[[-0.12  1.13]
 [-2.07 -2.83]
 [ 3.41 -1.27]
 [-4.32  4.17]
 [-2.87  6.24]]
->
[[-0.12  1.13]
 [-2.07 -2.83]]

[[-6.55 -5.04 -3.43]
 [ 7.01 -3.70 -2.52]
 [ 5.06  2.70 -4.55]
 [-4.37  2.43 -3.35]]
->
[[-6.55 -5.04]
 [ 7.01 -3.70]]

[[ 4.06 -2.16 -6.33 -0.07  1.40]
 [-4.24  5.89  1.93  3.55 -2.30]]
->
[[ 4.06 -2.16]
 [-4.24  5.89]]

[[-4.63 -2.09  3.41]
 [-4.69 -2.11  3.46]
 [ 5.81  6.29 -1.67]]
->
[[-4.63 -2.09]
 [-4.69 -2.11]]

[[-0.11 -3.99]
 [-7.39  5.43]
 [ 3.70  3.13]
 [ 3.76  3.17]]
->
[[-0.11 -3.99]
 [-7.39  5.43]]

[[ 1.94  5.74]
 [ 3.80  4.75]
 [ 5.81 -1.88]]
->
[[1.94 5.74]
 [3.80 4.75]]

[[ 2.94 -4.04 -2.08  0.94 -2.44]
 [ 2.26  3.62 -2.50  1.75 -2.83]
 [-0.49 -1.31 -0.10  1.82 -0.06]
 [ 5.02 -1.35 -5.57  7.48 -6.41]]
->
[[ 2.94 -4.04]
 [ 2.26  3.62]]

[[ 3.50 -0.76  1.07 -5.94  2.67]
 [-6.11  4.18  5.71  3.73  4.91]
 [-7.75 -2.37  6.70 -2.18 -3.03]]
->
[[ 3.50 -0.76]
 [-6.11  4.18]]
---
[[-1.06  0.41 -2.43 -3.58 -1.11  3.32  3.46]
 [ 0.72 -0.04  2.50  3.78  0.76 -3.48 -3.71]
 [ 0.42  0.25  2.03  4.07  0.45 -3.14 -3.40]
 [ 4.46 -5.34  2.64 -0.72  4.62 -0.36 -0.38]
 [ 4.60 -5.66  2.54 -0.76  4.72 -0.29 -0.30]
 [ 4.15 -5.77  2.27 -0.67  4.27 -0.36 -0.38]
 [-3.27  1.04 -2.56  1.91 -3.31 -1.73 -1.77]
 [ 4.36 -5.28  2.60 -0.66  4.53 -0.41 -0.44]
 [ 1.14 -0.42  2.64  3.38  1.18 -3.41 -3.54]]
->
[[-1.06  0.72  0.42  4.46  4.60  4.15 -3.27  4.36  1.14]
 [ 0.41 -0.04  0.25 -5.34 -5.66 -5.77  1.04 -5.28 -0.42]
 [-2.43  2.50  2.03  2.64  2.54  2.27 -2.56  2.60  2.64]
 [-3.58  3.78  4.07 -0.72 -0.76 -0.67  1.91 -0.66  3.38]
 [-1.11  0.76  0.45  4.62  4.72  4.27 -3.31  4.53  1.18]
 [ 3.32 -3.48 -3.14 -0.36 -0.29 -0.36 -1.73 -0.41 -3.41]
 [ 3.46 -3.71 -3.40 -0.38 -0.30 -0.38 -1.77 -0.44 -3.54]]

[[-3.88 -3.90 -1.29  4.38  4.61 -4.23]
 [ 3.28 -0.99  6.16 -0.42 -0.45 -0.62]]
->
[[-3.88  3.28]
 [-3.90 -0.99]
 [-1.29  6.16]
 [ 4.38 -0.42]
 [ 4.61 -0.45]
 [-4.23 -0.62]]

[[ 5.88 -4.44 -1.11 -0.66 -1.85 -0.73  1.18 -1.16 -1.89 -3.08  0.70]
 [ 7.83 -5.54 -1.61  0.19 -2.05 -1.02  0.70 -1.73 -2.10 -3.89  0.35]
 [ 2.65 -2.64 -0.32 -2.13 -1.61 -0.87  1.88 -0.23 -1.60 -1.51  1.35]
 [ 4.83 -3.84 -0.87 -1.13 -1.78  0.20  1.38 -0.89 -1.82 -2.51  0.89]
 [ 3.70 -3.22 -0.58 -1.63 -1.67 -2.30  1.64 -0.55 -1.69 -2.02  1.09]
 [ 4.23 -3.49 -0.71 -1.39 -1.74 -7.78  1.51 -0.68 -1.76 -2.23  0.98]
 [ 3.22 -2.98 -0.51 -1.85 -1.64  0.80  1.74 -0.40 -1.66 -1.75  1.23]
 [ 2.07 -2.35 -0.14 -2.50 -1.60 -0.52  2.10 -0.04 -1.55 -1.25  1.47]]
->
[[ 5.88  7.83  2.65  4.83  3.70  4.23  3.22  2.07]
 [-4.44 -5.54 -2.64 -3.84 -3.22 -3.49 -2.98 -2.35]
 [-1.11 -1.61 -0.32 -0.87 -0.58 -0.71 -0.51 -0.14]
 [-0.66  0.19 -2.13 -1.13 -1.63 -1.39 -1.85 -2.50]
 [-1.85 -2.05 -1.61 -1.78 -1.67 -1.74 -1.64 -1.60]
 [-0.73 -1.02 -0.87  0.20 -2.30 -7.78  0.80 -0.52]
 [ 1.18  0.70  1.88  1.38  1.64  1.51  1.74  2.10]
 [-1.16 -1.73 -0.23 -0.89 -0.55 -0.68 -0.40 -0.04]
 [-1.89 -2.10 -1.60 -1.82 -1.69 -1.76 -1.66 -1.55]
 [-3.08 -3.89 -1.51 -2.51 -2.02 -2.23 -1.75 -1.25]
 [ 0.70  0.35  1.35  0.89  1.09  0.98  1.23  1.47]]

[[-5.07  1.21  5.68 -5.36  5.85  5.69  1.19  1.19  1.18  1.50  1.14  5.57]
 [-4.72  0.59  5.44 -5.32  5.62  5.48  0.59  0.60  0.58  1.84  0.56  5.52]]
->
[[-5.07 -4.72]
 [ 1.21  0.59]
 [ 5.68  5.44]
 [-5.36 -5.32]
 [ 5.85  5.62]
 [ 5.69  5.48]
 [ 1.19  0.59]
 [ 1.19  0.60]
 [ 1.18  0.58]
 [ 1.50  1.84]
 [ 1.14  0.56]
 [ 5.57  5.52]]

[[-1.19  1.49  0.63 -2.02  1.27 -2.30 -0.22 -1.92 -2.39  1.48  7.62  0.35
  -3.21]
 [-5.90 -1.11 -0.80 -1.20  0.85  6.09  0.17 -1.52  1.74 -0.72  1.50 -0.85
  -2.86]
 [-3.00 -1.93 -0.38  2.00 -2.03 -6.86  0.27  0.46 -0.10 -1.83 -0.53 -0.79
  -3.11]
 [ 3.28 -1.78  0.17 -0.79 -0.18  2.19 -0.87  0.45 -0.11 -1.38  3.55  0.77
   0.78]
 [ 2.05 -0.94  1.66 -2.08  0.72  1.09 -0.33  2.16 -1.62 -2.01  0.54 -1.25
  -3.60]
 [ 1.58  0.25 -0.29  0.12 -0.72 -2.55  0.25 -0.79  0.00 -2.33  5.96 -2.87
   4.24]]
->
[[-1.19 -5.90 -3.00  3.28  2.05  1.58]
 [ 1.49 -1.11 -1.93 -1.78 -0.94  0.25]
 [ 0.63 -0.80 -0.38  0.17  1.66 -0.29]
 [-2.02 -1.20  2.00 -0.79 -2.08  0.12]
 [ 1.27  0.85 -2.03 -0.18  0.72 -0.72]
 [-2.30  6.09 -6.86  2.19  1.09 -2.55]
 [-0.22  0.17  0.27 -0.87 -0.33  0.25]
 [-1.92 -1.52  0.46  0.45  2.16 -0.79]
 [-2.39  1.74 -0.10 -0.11 -1.62  0.00]
 [ 1.48 -0.72 -1.83 -1.38 -2.01 -2.33]
 [ 7.62  1.50 -0.53  3.55  0.54  5.96]
 [ 0.35 -0.85 -0.79  0.77 -1.25 -2.87]
 [-3.21 -2.86 -3.11  0.78 -3.60  4.24]]

[[ 1.40  2.86 -1.27  0.75 -3.45  0.56  1.37 -0.35 -0.16  1.87  0.26  1.25
   3.08 -0.37 -0.27  1.17]
 [-1.50  0.49 -3.11  0.36  1.46 -0.37 -1.35 -1.01  0.71 -1.41 -1.06 -0.34
  -2.84 -1.79 -1.26 -0.34]
 [ 0.25  1.22 -1.26  3.69 -2.74 -1.64 -2.90  2.53  1.26 -1.42  0.15 -6.21
  -3.20 -0.95  3.92 -0.67]
 [-0.91 -0.94 -0.04 -0.94  2.94 -0.24 -0.13  0.04 -0.14 -1.50 -0.27  0.12
  -1.68 -0.08 -0.94 -0.44]]
->
[[ 1.40 -1.50  0.25 -0.91]
 [ 2.86  0.49  1.22 -0.94]
 [-1.27 -3.11 -1.26 -0.04]
 [ 0.75  0.36  3.69 -0.94]
 [-3.45  1.46 -2.74  2.94]
 [ 0.56 -0.37 -1.64 -0.24]
 [ 1.37 -1.35 -2.90 -0.13]
 [-0.35 -1.01  2.53  0.04]
 [-0.16  0.71  1.26 -0.14]
 [ 1.87 -1.41 -1.42 -1.50]
 [ 0.26 -1.06  0.15 -0.27]
 [ 1.25 -0.34 -6.21  0.12]
 [ 3.08 -2.84 -3.20 -1.68]
 [-0.37 -1.79 -0.95 -0.08]
 [-0.27 -1.26  3.92 -0.94]
 [ 1.17 -0.34 -0.67 -0.44]]

[[ 1.69  7.59 -0.82  1.68  0.98  6.38  4.50 -2.26]
 [ 5.56 -4.97 -1.63 -1.67 -6.47  4.68  0.41  3.92]
 [-2.36 -0.06  0.46 -2.32 -0.07 -2.18  0.05  1.77]
 [ 2.15 -2.46 -5.40  0.88  0.18  0.40 -0.27  0.58]]
->
[[ 1.69  5.56 -2.36  2.15]
 [ 7.59 -4.97 -0.06 -2.46]
 [-0.82 -1.63  0.46 -5.40]
 [ 1.68 -1.67 -2.32  0.88]
 [ 0.98 -6.47 -0.07  0.18]
 [ 6.38  4.68 -2.18  0.40]
 [ 4.50  0.41  0.05 -0.27]
 [-2.26  3.92  1.77  0.58]]

[[ 2.73 -1.08  2.77]
 [ 2.83 -1.33  2.87]
 [ 5.01 -6.23  5.13]
 [ 3.19 -1.47  3.23]]
->
[[ 2.73  2.83  5.01  3.19]
 [-1.08 -1.33 -6.23 -1.47]
 [ 2.77  2.87  5.13  3.23]]

[[ 2.99  2.57 -0.64  2.65  2.46  3.07  2.94  2.90 -3.12]
 [-0.83  3.62 -5.13  3.83  3.80 -0.86 -0.80 -0.85  3.88]
 [ 6.01  0.46 -0.37  0.48  0.34  5.78  5.87  5.96 -1.76]
 [-0.62 -5.30  3.80 -5.30 -5.17 -0.64 -0.62 -0.63 -0.39]
 [-0.63 -5.37  3.85 -5.30 -5.21 -0.65 -0.63 -0.64 -0.39]]
->
[[ 2.99 -0.83  6.01 -0.62 -0.63]
 [ 2.57  3.62  0.46 -5.30 -5.37]
 [-0.64 -5.13 -0.37  3.80  3.85]
 [ 2.65  3.83  0.48 -5.30 -5.30]
 [ 2.46  3.80  0.34 -5.17 -5.21]
 [ 3.07 -0.86  5.78 -0.64 -0.65]
 [ 2.94 -0.80  5.87 -0.62 -0.63]
 [ 2.90 -0.85  5.96 -0.63 -0.64]
 [-3.12  3.88 -1.76 -0.39 -0.39]]
